[[123 134 149 134 126 114 111 128 128]
 [119 134 140 116 147 130 113 133 133]
 [122 121 128 107 146 139 121 133 133]
 [118 136 145 123 143 124 111 131 131]]
:
[[123 134 149 134 126 114 111 128 128]
 [118 136 145 123 143 124 111 131 131]
 [119 134 140 116 147 130 113 133 133]
 [122 121 128 107 146 139 121 133 133]]

[[134 132 151 151 150 126 126 143 146]
 [145 138 141 133 108 108 108 127 120]
 [152 144 145 151 132 123 150 119 144]
 [152 105 139 148 137 114 108 105 129]
 [135 108 136 131 145 148 109 108 134]
 [148 110 123 138 128 116 120 138 118]]
:
[[134 132 151 151 150 126 126 143 146]
 [152 144 145 151 132 123 150 119 144]
 [145 138 141 133 108 108 108 127 120]
 [152 105 139 148 137 114 108 105 129]
 [135 108 136 131 145 148 109 108 134]
 [148 110 123 138 128 116 120 138 118]]

[[ 99 136 119]
 [126 126 140]]
:
[[126 126 140]
 [ 99 136 119]]

[[122 134 142 129 130 132 125 146]
 [112 127 137 125 125 126 119 145]
 [124 126 122 123 150 111 129 131]
 [138 142 138 137 131 140 128 125]]
:
[[122 134 142 129 130 132 125 146]
 [138 142 138 137 131 140 128 125]
 [112 127 137 125 125 126 119 145]
 [124 126 122 123 150 111 129 131]]

[[117 146 142 151 147 131 144 128 138 150 147]
 [123 121 121 132 122 131 144 134 115 132 143]
 [122 122 124 124 123 119 126 126 122 125 125]
 [125 146 143 143 146 132 132 126 143 142 134]
 [126 120 119 124 121 130 128 125 118 123 129]
 [123 139 140 143 139 132 142 134 135 144 142]
 [145 109 104 105 110 126 113 120 112 103 111]]
:
[[125 146 143 143 146 132 132 126 143 142 134]
 [117 146 142 151 147 131 144 128 138 150 147]
 [123 139 140 143 139 132 142 134 135 144 142]
 [122 122 124 124 123 119 126 126 122 125 125]
 [123 121 121 132 122 131 144 134 115 132 143]
 [126 120 119 124 121 130 128 125 118 123 129]
 [145 109 104 105 110 126 113 120 112 103 111]]

[[132 127 126 127]
 [112 108 156 135]]
:
[[112 108 156 135]
 [132 127 126 127]]

[[154 148 118 138]
 [145 131 119 135]
 [109 110 135 130]]
:
[[109 110 135 130]
 [145 131 119 135]
 [154 148 118 138]]

[[134 124 135 125 110 116 129]
 [126 121 106 146 119 131 129]
 [141 125 122 123 125 124 104]
 [131 132 113 120 118 125 141]
 [122 134 142 123 133 128 128]
 [135 130 108 135 127 141 127]
 [133 133 144 155 128 114 129]
 [126 125 118 119 126 132 110]]
:
[[133 133 144 155 128 114 129]
 [122 134 142 123 133 128 128]
 [134 124 135 125 110 116 129]
 [141 125 122 123 125 124 104]
 [126 125 118 119 126 132 110]
 [131 132 113 120 118 125 141]
 [135 130 108 135 127 141 127]
 [126 121 106 146 119 131 129]]

[[134 127 136 140 135 121 138 139 134 137 125 127]
 [120 136 122 134 131 126 133 131 115 144 146 144]
 [124 133 127 141 113 148 111 122 143 136 138 121]
 [117 135 116 125 131 126 133 133 143 127 133 117]
 [131 125 131 126 136 123 136 131 126 133 151 112]]
:
[[134 127 136 140 135 121 138 139 134 137 125 127]
 [131 125 131 126 136 123 136 131 126 133 151 112]
 [124 133 127 141 113 148 111 122 143 136 138 121]
 [120 136 122 134 131 126 133 131 115 144 146 144]
 [117 135 116 125 131 126 133 133 143 127 133 117]]
---
[[121 147 134 125 119 119]
 [127 114 128 122 146 120]
 [108 140 142 123 125 118]
 [131 139 126 126 147 122]
 [106 135 144 122 132 118]
 [129 131 124 125 146 119]
 [116 136 138 123 108 118]
 [126 119 129 122 150 121]
 [137 118 119 124 139 118]
 [142 136 117 127 137 121]
 [128 138 129 124 105 119]]
:
[[128 142 137 126 116 129 106 131 108 127 121]
 [138 136 118 119 136 131 135 139 140 114 147]
 [129 117 119 129 138 124 144 126 142 128 134]
 [124 127 124 122 123 125 122 126 123 122 125]
 [105 137 139 150 108 146 132 147 125 146 119]
 [119 121 118 121 118 119 118 122 118 120 119]]

[[146 125 136 133 149 145 138 133 134 114 128]
 [133 147 153 127 154 147 129 122 142 124 128]
 [128 126 129 131 134 134 131 127 130 127 128]
 [127 131 128 135 125 130 133 126 119 124 118]
 [146 124 140 131 153 144 134 131 132 115 128]
 [127 125 129 133 138 139 133 126 132 127 127]
 [149 121 146 139 156 145 133 122 137 123 129]]
:
[[149 127 146 127 128 133 146]
 [121 125 124 131 126 147 125]
 [146 129 140 128 129 153 136]
 [139 133 131 135 131 127 133]
 [156 138 153 125 134 154 149]
 [145 139 144 130 134 147 145]
 [133 133 134 133 131 129 138]
 [122 126 131 126 127 122 133]
 [137 132 132 119 130 142 134]
 [123 127 115 124 127 124 114]
 [129 127 128 118 128 128 128]]

[[154 124 140 143 132 149]
 [136 131 135 157 136 149]
 [132 124 131 137 128 140]
 [142 131 138 140 130 144]
 [137 131 136 151 134 147]]
:
[[137 142 132 136 154]
 [131 131 124 131 124]
 [136 138 131 135 140]
 [151 140 137 157 143]
 [134 130 128 136 132]
 [147 144 140 149 149]]

[[133 130 148 127 136 117 128 131 131 102 112 121 146]
 [132 113 133 121 128 116 114 140 129 128 110 115 128]
 [129 114 129 127 141 126 110 116 128 119 121 112 117]
 [110 125 130 122 130 127 126 113 111 126 124 127 120]]
:
[[110 129 132 133]
 [125 114 113 130]
 [130 129 133 148]
 [122 127 121 127]
 [130 141 128 136]
 [127 126 116 117]
 [126 110 114 128]
 [113 116 140 131]
 [111 128 129 131]
 [126 119 128 102]
 [124 121 110 112]
 [127 112 115 121]
 [120 117 128 146]]

[[130 129 122 128 121 114 123 108 116 120]
 [128 118 128 124 134 132 141 130 115 142]
 [126 119 130 146 121 122 152 149 119 148]
 [149 151 131 131 117 125 145 143 136 133]
 [113 108 127 138 116 117 113 110 123 111]]
:
[[113 149 126 128 130]
 [108 151 119 118 129]
 [127 131 130 128 122]
 [138 131 146 124 128]
 [116 117 121 134 121]
 [117 125 122 132 114]
 [113 145 152 141 123]
 [110 143 149 130 108]
 [123 136 119 115 116]
 [111 133 148 142 120]]

[[131 132 128 138 117 141 128 124 128 127 138 115]
 [113 115 128 130 130 114 139 133 128 116 137 135]
 [149 151 125 134 123 129 126 125 128 146 122 125]
 [117 129 128 129 132 124 133 124 128 124 130 129]
 [123 126 131 127 136 125 127 128 128 127 128 134]
 [127 129 124 129 129 120 133 128 128 126 127 135]
 [112 124 130 128 134 126 132 124 128 120 132 128]]
:
[[112 127 123 117 149 113 131]
 [124 129 126 129 151 115 132]
 [130 124 131 128 125 128 128]
 [128 129 127 129 134 130 138]
 [134 129 136 132 123 130 117]
 [126 120 125 124 129 114 141]
 [132 133 127 133 126 139 128]
 [124 128 128 124 125 133 124]
 [128 128 128 128 128 128 128]
 [120 126 127 124 146 116 127]
 [132 127 128 130 122 137 138]
 [128 135 134 129 125 135 115]]
